In the rows, 128 means zero.
Families of rows that turns and mirrors carry onto each other, the same ones carrying the whole set onto itself: the rest of each named row's family, in list order:
4 families of 8 rows:
k443: [127 126 114 143 128 124 129 123 131 145 130 143 131 160]
k569: [127 154 123 161 115 121 137 143  98 125 132 163 161 127]
k192: [117 143 136 156 114 109 135 144  95 123 136 147 167 154]
k574: [132 122 116 141 128 125 134 130  95 145  98 116 159 135]
k865: [153 130 107 138 105 123 125 129  95 148 110 115 137 109]
k226: [122 130 142 151 123 134 131 137 102 130  92 133 158 135]
k644: [118 156 132 155 109  97 134 134 103 110 136 144 159 136]
k719: [141 145 145 147  77 107  97 128 116 123 116 136 146 144]
k882: [151 141 121 137  97 114 127 147  83 129 114 116 120 118]
k282: [160 124 127 147  93 124 127 142 104 147 117 116 125 114]
k893: [124 127 107 138 137 110 138 125 112 137 126 119 142 157]
k2: [150 151 107 154  98 144 120 120 118 127 130 153 148 136]
k722: [119 131 149 149 116 113 118 153 123 139 144 126 128 127]
k448: [126 148 132 160 110 118 129 151  88 117 126 152 169 133]
k497: [126 148 146 151 103  94 116 141 128 124 140 127 140 117]
k456: [150 148 112 144  92 136 120 119 126 150 126 134 148 116]
k80: [150 149 112 140  94  89 128 136 101 124 102 138 134 160]
k513: [153 146 126 161  93 145 117 130 123 132 135 141 151 123]
k815: [140 115 128 148 110 131 130 124 101 151  90 134 153 141]
k131: [155 131 118 151 107 118 130 151  93 133 124 119 121 111]
k238: [131 130 118 146 133 118 128 131 137 137 129 129 117 152]
k686: [138 116 102 150 134 123 131 124 111 140 129 136 132 153]
k867: [141 150 142 143  84 109 107 127 134 141 113 128 153 126]
k755: [126 133 142 143 117  98 110 155 113 143 136 126 121 118]
k731: [149 142 104 137  98  90 120 136  92 122 122 137 125 156]
k491: [130 120 143 149 115 121 131 142 103 147  87 128 158 141]
k167: [142 155 105 143 105 146 121 127 120 136 143 142 137 137]
k680: [144 131 112 145 112  88 128 145  86 126 119 128 139 163]
k498: [119 134 146 149 102 100 115 140 119 129 152 133 125 139]
k305: [127 145 113 136 110  85 136 128  98 118 124 129 142 160]
k452: [138 139 141 135  83 108 103 125 126 138 103 132 137 155]
k866: [133 147 141 134  96 115  98 132 121 142  97 137 156 154]

The rest of the family of k513: k192, k719, k282, k815, k686, k680, k498
The rest of the family of k448: k443, k2, k722, k131, k731, k491, k452

Families of rows that turns and mirrors carry onto each other, the same ones carrying the whole set onto itself: the rest of each named row's family, in list order:
4 families of 8 rows:
k155: [108 125 133 137 155 146 120 133 122 148 157 134]
k197: [ 98 132 121 151 135 148 130 131 142 135 143 126]
k502: [153 148 135 144 175 158 106 118 135 141 147 150]
k228: [107 150 118 133 167 145 123 110 142 116 140 170]
k351: [ 98 152 109 153 166 146 112 109 137 118 146 158]
k233: [150 130 126 142 133 142 103 128 135 149 128 132]
k466: [106 121 114 141 149 158 123 130 152 105 160 128]
k596: [107 140 111 162 180 167 118 110 135 123 139 139]
k482: [143 135 110 145 159 153  98  99 160 125 119 147]
k733: [114 126 102 122 148 145 138 139 124 130 150 145]
k792: [157 140 118 146 146 155  96 119 141 105 132 155]
k129: [150 142  88 156 138 151 115 141 128 130 146 128]
k694: [108 117 120 134 147 163 144 133 146 121 135 132]
k847: [117 144 114 148 188 156 111 113 141 129 166 144]
k377: [144 121 102 129 123 143 116 131 154 128 130 131]
k145: [155 148 106 135 165 141 102 113 141 154 135 146]
k506: [144 146 113 160 132 151 122 140 144 141 142 119]
k259: [145 145 107 164 165 168 110 110 146 124 119 136]
k121: [156 165 111 140 162 147 116 117 144 124 139 165]
k470: [ 97 136 106 142 135 133 126 133 130 134 152 138]
k802: [117 130 107 132 154 145 130 144 137 134 176 129]
k438: [152 134 126 143 141 157 121 149 136 121 160 130]
k963: [153 131  98 123 134 148 133 143 135 136 131 142]
k419: [156 159 125 150 160 159 120 115 157 125 129 149]
k441: [151 155  89 153 166 151 105 120 125 136 135 149]
k414: [110 115 119 141 126 146 109 134 133 109 142 137]
k361: [110 129 123 132 175 163 134 111 142 124 125 152]
k577: [152 144 122 138 131 151 134 140 153 141 136 129]
k555: [152 138 100 152 134 155 109 137 155 113 151 124]
k447: [111 130 126 141 163 143  96 104 129 131 128 160]
k5: [108 129 119 123 175 146 119 108 141 144 141 150]
k406: [113 136 129 144 171 159 112 124 132 101 160 155]

The rest of the family of k596: k733, k129, k694, k259, k963, k441, k361
The rest of the family of k197: k228, k351, k506, k121, k470, k419, k577
The rest of the family of k802: k466, k482, k847, k377, k145, k555, k5

Families of rows that turns and mirrors carry onto each other, the same ones carrying the whole set onto itself: the rest of each named row's family, in list order:
5 families of 8 rows:
k642: [140 142 129 129 108 103 143 103 108 135 134 138 116 115 130 141 126 125
 148 127]
k186: [157 120 117 123 114 106 135 130 140 117 124 128 113 111 127 130 133 136
 155 137]
k260: [139 129 117 128 106 106 145 137 141 119 126 130 115 119 124 143 140 126
 154 131]
k704: [113 132 136 139 134 163 113 140 143 128 126 123 133 139 141 132 156 126
 109 123]
k409: [143 105 134 120 126 113 137  94 121 127 132 117 119 122 120 138 122 134
 160 124]
k278: [144 107 142 110 122 125 134  91 116 122 125 128 114 121 117 124 128 120
 144 114]
k44: [145 116 132 126 123 100 142  97 120 129 132 115 113 121 132 138 122 130
 155 123]
k998: [132 116 122 117 112 101 144 107 118 126 136 137 114 118 132 141 122 127
 152 109]
k859: [152 125 131 122 116 112 128  94 107 131 129 138 119 110 125 127 116 134
 149 133]
k495: [135 147 122 138 131 150 101 140 129 138 135 111 131 126 150 121 126 136
 110 146]
k791: [133 121 133 128 119 103 150 102 123 130 136 118 118 127 127 148 130 124
 158 118]
k685: [127 122 145 124 135 134 106 153 120 144 125 126 114 116 140 104 116 124
 104 140]
k364: [123 130 129 131 130 148 100 149 139 126 125 121 144 124 158 115 128 129
 105 135]
k23: [100 122 147 124 127 145 116 158 121 145 132 134 121 129 123 124 126 113
 106 131]
k835: [131 129 125 131 134 167  94 134 132 135 133 116 139 128 134 120 125 142
 114 145]
k919: [139 132 133 139 140 155 104 136 139 126 121 114 124 126 157 113 147 134
 106 134]
k12: [153 121 138 117 121 110 140  94 113 123 127 124 107 118 132 122 128 118
 139 116]
k349: [116 153 122 141 124 152 112 146 131 139 141 117 135 135 143 137 135 128
 109 136]
k22: [112 119 136 142 136 157 102 133 129 131 117 119 147 131 137 118 135 126
 104 140]
k777: [130 115 144 115 116 123 146  97 117 125 131 133 115 128 114 138 136 115
 146 106]
k20: [131 112 121 122 109 123 140 132 143 115 129 135 120 122 108 147 140 129
 160 127]
k112: [149 103 120 117 115 125 129 125 142 111 123 133 121 113 111 132 133 138
 160 134]
k775: [115 122 129 130 130 159  98 148 138 125 125 123 148 127 147 118 128 128
 108 133]
k889: [103 130 135 146 131 152 109 140 130 134 119 117 147 137 138 126 141 120
 103 137]
k496: [129 109 133 122 120 116 143  97 122 129 135 120 119 130 116 148 127 129
 160 119]
k224: [115 109 147 119 135 151 104 149 120 143 127 134 122 123 123 112 118 124
 109 137]
k483: [125 144 132 144 135 149 114 142 140 128 126 116 127 132 157 128 153 126
 105 128]
k751: [112 133 125 133 128 170 104 140 133 137 139 122 142 136 127 135 133 133
 114 138]
k974: [115 139 133 150 133 139 110 141 127 135 117 114 141 130 150 120 138 121
 100 140]
k957: [115 136 126 134 127 146 106 154 138 127 127 122 143 127 157 122 131 124
 105 130]
k317: [127 110 123 113 114 109 141 106 119 125 135 139 116 122 122 142 122 126
 154 108]
k852: [123 125 135 145 139 147 101 132 127 132 116 113 142 127 148 113 134 128
 102 146]
k18: [126 120 137 133 141 168 102 133 142 124 122 121 131 132 141 121 147 135
 113 129]
k183: [113 135 143 130 128 129 120 159 119 146 130 129 114 121 141 118 124 114
 100 134]
k537: [135 115 135 117 112 129 128  92 111 129 132 143 126 116 109 139 121 132
 153 126]
k27: [141 112 122 113 116 101 138 103 116 125 131 135 112 114 133 134 117 131
 151 114]
k274: [110 128 130 132 127 154 103 152 140 128 130 127 147 130 149 126 133 125
 106 129]
k905: [135 104 125 110 118 111 134 101 118 124 133 138 116 117 124 135 118 131
 154 113]
k126: [138 130 138 120 114 108 150 102 116 126 130 127 108 124 128 135 138 112
 140 108]
k30: [124 131 133 124 105 118 141 102 110 133 137 144 124 122 113 151 128 122
 151 121]

The rest of the family of k364: k998, k775, k957, k317, k27, k274, k905
The rest of the family of k278: k704, k919, k12, k777, k483, k18, k126
The rest of the family of k22: k409, k44, k791, k889, k496, k974, k852

